Here are some points, one per row:
0.8;1.0;0.4;-0.9;-0.3;-2.0;0.1;1.5;-2.1;-0.5;1.0;-0.1;2.1;-0.7;-0.4;0.8;-0.1;1.6;-0.6;2.4;2.0;-1.6;0.2;-0.9
-1.4;-0.6;0.5;0.3;-1.3;1.5;-0.7;0.8;-1.3;-1.2;-1.7;1.4;0.6;-0.5;-0.6;-0.6;0.4;0.0;0.9;0.3;-1.6;0.8;-0.3;-0.8
1.4;0.9;-1.5;-1.6;0.3;0.0;0.8;-0.9;0.6;1.2;0.4;1.1;-0.3;-1.2;1.2;-2.0;-0.5;-0.2;0.7;0.7;-0.1;0.4;1.6;0.4
-0.8;-0.1;-0.1;0.1;-1.0;-0.9;0.4;0.2;-0.1;-0.5;0.3;-0.5;0.1;0.4;-1.8;-0.3;0.0;0.9;0.2;-1.0;1.2;1.0;-1.5;-0.1
-1.0;1.3;0.6;-1.1;1.9;1.0;-1.4;-0.1;1.2;-1.0;-0.8;-1.5;0.2;-1.0;-0.7;1.3;-0.4;-0.7;-1.6;-0.4;1.8;0.0;1.7;0.8
-0.2;0.5;0.8;-0.6;0.3;-0.1;0.7;0.2;0.4;1.3;0.4;0.8;0.6;0.9;-1.0;-0.8;0.1;0.5;-0.2;-2.3;-0.4;1.0;-1.2;-2.1
-0.2;0.6;-0.1;-0.6;0.7;-1.1;-0.3;-0.8;0.6;-0.6;0.1;2.7;0.7;-1.1;0.1;0.7;0.6;0.1;-1.1;-0.6;-0.6;0.8;0.0;1.0
0.9;0.5;0.6;-1.0;0.3;0.7;-1.7;1.4;0.3;1.3;-1.5;-0.4;-2.2;0.0;1.0;0.3;0.4;1.1;-0.4;2.6;-1.8;-0.1;-1.7;1.2
1.2;0.0;0.7;0.4;-1.2;1.0;-0.1;-1.0;1.5;-0.5;-2.0;1.9;-0.2;0.5;0.5;-0.3;1.8;0.7;-0.1;-1.0;0.2;-0.7;0.3;-0.7
0.0;-2.1;0.9;0.6;-1.3;-1.9;-0.2;-0.1;-0.2;0.2;-1.7;-0.8;0.1;-1.0;1.3;-3.3;-0.1;-2.3;-0.2;-0.3;2.1;0.3;0.8;0.0
0.6;-0.9;-1.5;-1.0;0.5;0.7;-0.1;0.0;1.1;0.1;-0.4;0.2;1.0;2.1;0.0;0.6;1.0;-0.7;1.2;1.7;-1.8;-2.4;0.5;-0.9
0.3;-1.6;-0.7;-1.4;1.4;1.9;-0.1;1.6;-1.1;-0.8;-1.1;0.7;0.3;1.8;1.0;0.2;-1.8;0.3;-1.7;1.7;-0.1;0.8;-0.6;0.2
0.6;-0.4;-0.5;-0.4;-0.3;1.8;0.9;0.0;-0.8;1.1;-0.5;-0.6;-1.7;1.0;-0.1;-0.9;-0.6;-0.3;-1.0;-0.3;-0.5;0.7;0.9;-0.7
0.5;0.4;-1.4;-1.7;-1.1;-1.2;-0.6;-0.5;0.1;0.4;-0.3;-0.6;-0.1;0.1;-1.1;1.4;-0.7;-1.1;-0.6;-0.6;-0.8;-0.1;-1.3;-0.7
0.3;0.4;-0.5;-0.5;0.3;-1.1;-0.7;0.7;-0.7;-0.4;0.1;0.2;-2.0;-1.9;0.6;-0.5;0.8;-1.8;1.0;-0.3;2.1;-0.3;0.9;-1.7
-0.9;1.4;0.8;0.3;0.5;-0.3;-0.4;-0.5;-0.4;-0.6;-0.6;-1.4;-0.2;0.3;1.4;-0.6;-1.6;1.6;0.7;0.3;1.1;-0.7;0.9;-0.3
0.4;-0.5;1.3;1.4;1.8;-1.1;-1.3;1.5;-1.0;-0.8;0.5;-0.4;-0.5;1.7;1.5;0.7;-0.5;0.0;0.3;0.1;-1.5;1.2;0.2;-0.7
1.5;0.3;-0.3;0.2;-1.9;-1.0;-0.5;-0.5;-0.4;-0.1;0.1;-0.8;-2.2;-1.4;-0.4;1.7;1.0;0.4;-2.0;-0.1;-0.3;-0.7;1.3;-1.0
0.9;-0.1;-0.6;1.8;-0.2;-0.9;-0.5;-0.5;0.0;1.0;1.4;1.1;0.2;-0.1;-0.8;-1.2;0.4;-1.9;-0.9;0.4;0.6;0.5;-0.7;1.3
-0.5;-0.3;-0.5;0.1;-1.4;1.0;-0.3;-1.4;1.8;-1.5;2.0;0.0;-0.9;0.9;0.5;-1.9;0.8;-1.3;-1.1;-1.5;0.7;-0.2;0.1;0.7
1.3;-0.9;0.6;0.4;0.9;0.9;0.7;-2.3;0.5;-0.1;-0.1;0.4;-0.2;-1.2;0.3;0.0;-0.6;-1.4;0.9;-1.2;-1.1;-1.3;-1.0;-0.5
-0.1;-1.5;-0.4;-1.0;0.8;0.6;-2.1;0.5;-0.1;0.6;0.3;-0.3;-0.1;-0.1;0.5;-1.2;-0.5;0.8;-0.4;0.5;-0.2;-1.3;1.2;-1.5
0.9;-0.7;-0.6;1.7;1.4;1.1;0.1;-0.1;-0.5;-0.3;0.6;-1.0;0.2;-0.9;-0.9;0.2;0.6;0.2;0.8;0.0;-0.8;0.4;-0.9;0.2
0.8;1.7;0.0;-0.1;-0.3;-0.2;-0.1;-1.7;0.5;-1.0;-1.3;-1.3;0.4;2.0;-1.0;0.7;1.8;-0.4;0.7;1.4;0.2;1.9;0.3;-0.8
-0.1;-0.2;-2.1;0.3;1.0;1.8;0.5;-0.4;0.1;0.0;1.7;0.2;-0.1;-0.5;1.4;1.9;0.5;0.4;0.5;-0.1;0.3;1.4;-1.7;-1.2
-0.9;-0.1;0.6;-0.6;-0.5;0.4;1.8;1.8;-1.0;0.3;-1.5;0.6;-0.6;0.3;1.1;1.2;-0.2;-1.0;-0.6;0.0;0.0;0.0;1.2;1.4
1.2;1.1;0.6;1.2;0.0;1.3;-0.9;-1.0;0.7;-1.5;1.7;1.8;1.5;-0.5;0.1;0.6;-0.4;0.6;-0.3;-0.6;-0.8;-0.2;0.3;-1.9
-1.5;0.3;1.1;0.0;0.4;-0.7;0.9;-0.1;1.4;2.0;0.6;0.9;-0.8;-0.7;-0.4;1.5;1.6;-1.4;1.3;1.2;1.4;-0.7;0.4;-0.5
-0.7;0.8;-0.3;0.3;0.6;-1.5;0.3;1.3;-0.4;0.8;0.0;-0.7;1.6;-1.5;-1.0;-2.1;1.0;0.6;0.1;-1.5;-1.0;0.5;-0.4;0.5
1.5;-0.2;2.1;1.0;-1.9;0.7;-0.1;0.6;0.2;1.3;1.0;-2.3;0.7;-0.8;0.0;0.9;0.2;1.2;0.4;-0.6;0.1;1.0;-0.2;1.6
0.8;1.1;-2.4;1.7;-0.5;2.0;-0.7;2.0;0.8;-0.8;1.5;-0.2;1.9;1.1;-1.8;1.5;-1.1;0.2;1.4;0.5;0.2;0.2;0.5;-0.6
-0.9;0.2;-0.4;0.6;-0.9;-0.1;0.7;0.2;-1.2;0.3;-1.2;0.4;1.1;0.6;-0.2;-0.6;-1.5;1.6;0.4;-1.1;0.3;1.0;-0.8;-0.2
-0.1;0.1;1.9;-0.6;-0.1;0.6;-0.6;-1.0;-1.9;0.4;0.6;0.0;-0.4;0.1;0.1;0.5;-1.3;-0.4;0.6;0.4;1.2;0.1;0.9;1.4
-0.1;-0.3;0.7;-0.6;0.8;-0.6;-1.2;0.4;-1.4;0.6;1.0;-0.7;-1.3;1.6;1.4;1.6;1.6;0.5;1.6;-0.5;0.2;-0.7;0.4;0.3
-0.6;-1.6;-0.2;0.3;0.5;1.0;0.8;-1.4;0.3;2.5;-0.2;-0.2;0.0;-0.8;0.5;-1.2;0.6;0.2;-1.5;1.5;0.5;0.4;0.9;-1.7
-0.4;1.5;1.3;1.2;1.0;-0.2;0.7;2.3;0.1;-1.2;0.2;-0.7;1.9;1.1;2.5;1.3;-0.7;-0.4;0.8;-0.3;0.7;-0.5;-0.9;-1.8
There is one direction along which these points spread out most. Take the direction at right angles to it along which they spread out most. Go by this last direction. How many in every 100 of the points above lie lower along it than each point below? Answers are rounded to whole numbers. More than half of the points above lie lower than the first one.
-2.2;1.2;0.3;-0.4;-0.1;-0.3;2.3;0.1;-1.5;-0.9;0.0;-3.0;0.6;0.9;2.0;-0.1;-0.5;0.3;-1.3;1.4;-1.6;-0.4;-0.2;0.5 94
0.8;-0.9;-0.1;-0.6;-0.5;0.3;-0.4;-0.6;-0.2;-2.0;1.0;0.3;-0.7;-0.4;-1.5;-0.4;-1.1;0.2;0.9;0.9;-0.2;0.5;-1.8;0.7 31
-1.9;0.1;1.8;1.1;0.6;-1.2;-0.6;1.0;1.3;0.7;-0.2;1.4;-1.4;-0.5;-0.5;0.0;-1.5;-1.0;-0.7;0.9;-0.3;0.0;0.5;-0.5 67
-0.8;-0.9;-2.0;0.5;-0.7;-2.2;-1.2;-1.8;0.3;1.4;-0.1;-0.7;0.9;-0.4;0.0;1.1;-0.3;1.8;1.3;-0.6;-0.3;0.5;-0.5;2.5 39
2.5;-0.1;-1.7;0.4;1.1;-1.1;1.4;-0.9;1.2;-0.2;0.3;0.1;-1.1;0.0;-0.2;1.3;-0.9;0.7;0.8;0.5;0.9;0.4;0.0;0.6 39
-1.2;-1.2;0.8;-1.4;-2.2;-0.9;1.9;-0.9;0.3;-0.6;1.6;-0.2;2.0;0.6;0.3;-0.5;-0.5;-0.2;-0.8;-0.8;-0.9;-0.7;-0.2;1.0 31
0.3;-0.6;-0.5;-1.4;0.2;0.4;0.7;1.5;2.1;0.2;1.0;0.1;-1.7;-1.2;-1.2;-3.1;2.0;0.0;0.8;-0.5;0.1;0.2;0.9;2.6 39
-0.2;-0.8;0.5;-0.3;0.5;-1.2;1.5;-0.5;0.7;0.2;-1.9;0.4;1.1;0.3;-0.9;-0.3;-0.4;0.6;-1.9;-2.4;0.8;-0.8;-0.9;1.1 39
-2.1;1.2;-0.2;1.1;-1.0;0.8;-0.6;0.4;-1.0;0.3;-1.1;0.8;0.0;-0.4;-0.7;-0.8;0.2;-1.2;-0.4;-1.0;-1.2;-1.8;-2.0;1.8 39
-0.7;0.0;-0.2;1.0;0.9;0.2;0.3;-0.9;-1.1;-1.2;-1.1;0.7;-0.9;0.8;-2.0;0.6;0.2;0.6;1.1;0.1;-0.6;-1.0;2.0;0.0 50
